Where one turn sends some rows of the set: a few examples, then the rows asked:
bemu: [-3.42,0.60,-0.08,-0.57,1.38,-0.48,1.00,0.86,0.27,-0.22,0.76,0.07,1.32,1.04,-0.23,0.43,-0.75,-0.80,-0.75,-1.01,-0.52,1.04,-1.18,-2.01,0.05,0.59,-0.22,0.47,-0.18]
Zem: [-0.47,0.63,1.16,0.70,2.13,-1.10,0.98,0.51,0.50,-0.67,1.08,-0.67,0.68,1.22,-1.12,-0.44,-1.60,-0.88,-0.90,0.59,0.10,0.25,-0.71,-1.19,-0.36,-1.01,-0.63,0.51,0.17]
Fep: [-1.02,1.12,-0.24,0.52,0.99,-1.68,0.20,-0.13,-0.11,0.17,0.76,-0.68,2.61,-1.23,-0.83,-0.58,0.39,-0.44,-0.29,-1.94,0.24,-0.27,-1.02,-1.87,-0.37,-1.04,-0.83,-0.42,0.36]
Tun: [-1.36,0.28,-0.62,0.39,0.39,0.21,0.05,1.05,0.58,-0.66,0.05,0.35,0.88,-1.21,-0.44,-0.95,-1.04,-0.56,-0.71,-0.62,-2.48,0.21,-1.19,-1.51,-0.46,-0.37,-0.66,0.91,-0.19]
mupe: [-0.71,1.18,0.09,1.00,1.11,-1.66,1.12,0.74,1.24,-0.14,1.70,0.80,1.36,-0.26,0.01,-0.24,-2.47,0.26,0.26,-0.05,1.00,-0.04,-0.06,-0.64,-0.69,-0.21,-0.25,0.29,-0.03]
pubol: [-1.76,-0.32,0.08,1.33,1.34,-0.30,-0.78,0.64,0.19,0.86,0.50,0.41,-0.49,0.25,-0.09,0.33,-0.59,-0.60,-0.69,-0.90,-0.52,-0.52,-1.92,-1.25,-0.80,-0.24,-0.52,1.01,-0.12]
sagom: [-0.06,1.63,-0.19,0.27,0.84,-1.44,0.10,0.28,0.68,-0.49,1.05,0.04,1.40,1.70,-0.47,0.14,-1.58,0.64,-0.80,-0.69,-0.28,-1.49,0.00,-0.86,-0.83,-0.94,0.33,0.59,-0.61]
Davev: [-2.27,0.78,-0.51,-0.18,0.06,-1.11,-0.50,0.66,-0.13,-0.19,1.37,0.03,0.64,0.26,0.45,-1.19,0.17,-0.72,-0.94,-0.93,-0.16,1.12,-0.96,-1.51,-1.13,0.47,0.89,0.67,-0.45]
nulit: [-0.78,0.82,0.84,0.76,0.93,-1.12,0.78,-0.01,0.85,-0.54,1.51,-0.90,1.32,0.27,-0.04,-1.03,-0.70,0.67,1.18,-0.79,0.02,0.52,0.60,-1.13,-0.56,-1.11,-0.56,0.33,1.03]
did: [-0.87,0.70,1.22,0.52,0.90,-1.49,-0.35,0.23,-1.33,0.57,1.32,0.18,1.89,0.18,-0.11,-0.61,-1.08,-1.12,-1.50,-1.19,0.62,-0.70,-1.43,-1.71,-0.32,0.04,0.09,0.33,0.33]
rel: [-0.25,1.08,0.39,0.70,-0.11,-0.34,1.42,0.58,0.11,0.54,2.24,-1.09,1.23,-0.30,-0.35,-0.64,-1.18,-0.29,-0.91,-0.11,0.76,0.63,-0.69,-1.91,-0.80,0.10,-1.24,0.62,0.31]
ziv: [-1.92,0.16,-0.85,0.49,0.85,-0.71,0.32,0.08,1.57,1.03,2.09,0.28,0.59,-0.39,-0.52,0.73,0.49,-0.55,-0.24,-1.40,-0.41,-0.19,-1.61,-1.50,-1.22,0.16,-1.15,0.14,0.11]
dulep: [-0.90,0.23,-0.08,0.60,1.76,-1.33,0.39,1.06,-0.56,0.00,0.79,1.26,2.67,0.23,0.23,0.00,-1.88,-1.05,0.43,-1.30,0.20,-0.45,-1.22,-1.74,0.82,-0.15,-0.10,-0.37,0.48]
Bop: [0.06,1.39,-0.78,-0.09,0.31,-0.63,1.43,0.24,1.21,0.37,1.57,-0.24,2.09,0.67,-0.73,0.88,-1.06,0.61,-1.15,-1.15,0.41,-1.11,-0.85,-1.18,-1.08,-0.25,-0.76,0.81,-0.35]
sug: [0.18,1.14,0.21,0.53,1.02,-0.21,1.52,-0.13,0.32,-0.29,0.45,0.49,1.83,0.18,0.94,0.52,0.39,0.57,0.18,-0.24,-0.57,-0.14,0.38,-0.70,-0.58,-0.43,0.19,0.94,0.06]
bip: [-0.02,-0.15,0.42,-0.02,1.62,-0.53,0.80,1.11,0.03,0.11,0.39,0.18,2.59,-1.63,-0.16,-0.62,-0.77,-0.66,-0.70,-2.34,-0.69,-0.29,-0.38,-1.94,0.02,-1.09,0.18,0.61,0.24]
ver: [-2.28,-0.36,0.35,0.62,1.91,-0.65,0.03,0.85,0.79,0.32,1.32,0.08,0.69,-0.10,0.64,0.81,0.51,-0.56,-0.11,-1.05,-1.04,-0.25,0.10,-0.97,-1.75,-0.16,-0.05,1.20,0.44]
nol: [0.51,1.30,-0.49,0.08,0.82,0.21,1.94,-0.07,0.53,-0.40,0.33,0.00,2.05,-0.03,-0.42,0.24,-0.20,-0.01,-1.19,0.16,-0.62,-0.22,-1.32,-1.17,-0.63,-0.79,-0.64,1.02,-0.51]
notil: [-2.12,0.69,-0.43,0.08,0.40,-1.40,-0.52,1.22,0.82,-0.82,1.71,0.57,1.55,-0.08,0.05,-0.23,-1.56,-0.86,-0.97,-0.38,-2.12,-0.35,0.04,-1.20,-1.63,0.10,0.05,0.86,-0.20]
feko: [-2.09,-0.32,-0.69,-0.31,1.33,-0.55,-0.70,0.35,0.71,-0.42,0.33,-0.80,1.27,0.20,-1.38,-0.87,-0.05,0.41,-0.72,-1.77,-1.02,1.13,-0.94,-2.03,-0.51,-0.42,-0.02,0.68,-0.07]
Rilum: [0.21,-0.15,0.46,0.71,0.86,0.22,1.17,1.50,1.20,0.27,1.77,-0.29,1.23,0.60,-0.39,-0.11,-2.35,-0.61,0.02,-1.63,0.30,0.33,-0.03,-1.98,-0.01,-0.93,-0.91,0.88,0.51]
Zivig: [1.04,0.56,-0.22,0.80,1.08,-0.28,-0.09,0.60,0.12,-0.06,0.83,0.06,0.73,2.37,-0.27,0.25,-0.71,-0.50,-0.43,-0.69,-0.28,-0.79,-0.73,-1.39,-0.03,-1.05,-0.07,0.50,-0.24]
fefu: [-1.83,-0.31,-0.87,0.49,1.19,-0.49,-0.38,0.71,0.39,0.01,0.50,1.70,1.15,0.04,-0.07,0.25,-0.99,-0.70,-0.87,-0.66,0.20,1.43,-1.31,-1.44,-0.26,1.02,0.42,0.67,-0.60]
Dip: [-2.33,-0.52,-0.58,-0.59,1.86,-0.35,0.64,1.42,1.42,-0.18,0.67,0.56,1.21,0.05,0.21,-0.09,-1.05,-0.36,-0.33,-2.18,-0.45,0.58,-0.98,-1.33,-0.83,-0.64,0.99,1.37,-0.33]
belo: [-1.67,0.28,-1.45,0.28,0.33,-1.11,-0.48,1.21,1.33,0.68,1.13,0.23,1.13,-0.23,0.01,0.48,-0.14,-0.70,-0.46,-1.85,-0.62,1.48,-0.45,-2.59,-0.52,-0.59,0.47,0.15,-1.00]
tol: [-1.18,-0.06,1.31,-0.40,2.29,-1.76,1.28,1.01,-0.41,-0.20,0.65,-0.49,2.24,0.34,0.04,0.15,0.07,-1.10,-0.19,-1.29,-0.42,-0.31,-0.78,-1.55,0.12,-0.62,-0.04,0.06,1.06]
liv: [0.69,0.61,-0.12,0.13,0.08,0.22,0.94,0.66,0.06,-0.16,1.34,0.04,1.69,1.66,0.57,0.38,-0.15,-0.05,0.47,-1.01,-0.46,-0.28,0.33,-1.46,0.23,0.15,-0.48,0.47,0.57]
guv: [0.93,0.27,0.18,1.30,1.17,-1.03,0.79,0.61,1.16,-0.08,1.18,-0.01,1.31,-0.63,-0.20,-0.25,-0.74,-0.77,-0.38,0.58,-0.45,1.46,-0.36,-1.55,-0.69,-1.76,-0.18,0.59,-0.16]
taz: [-0.15,0.90,-0.07,0.27,0.37,-2.81,-0.05,0.99,0.40,0.09,1.29,0.51,2.69,-0.78,-0.13,0.19,-0.90,-1.70,-1.21,-1.15,-0.12,-0.04,-0.96,-1.65,-0.66,-0.94,0.36,-0.19,-0.30]
kek: [-1.72,-0.02,-0.86,-0.36,0.51,-0.34,0.32,1.13,0.90,-0.51,1.89,0.84,1.26,0.58,-0.29,-0.33,-1.19,-0.98,0.45,-0.94,-2.13,-0.02,-0.87,-1.86,0.18,0.66,-0.90,-0.17,0.41]

Zem goes to Rilum
bemu goes to Dip
ver goes to Tun
Where do these go?
Fep goes to taz
nol goes to Bop

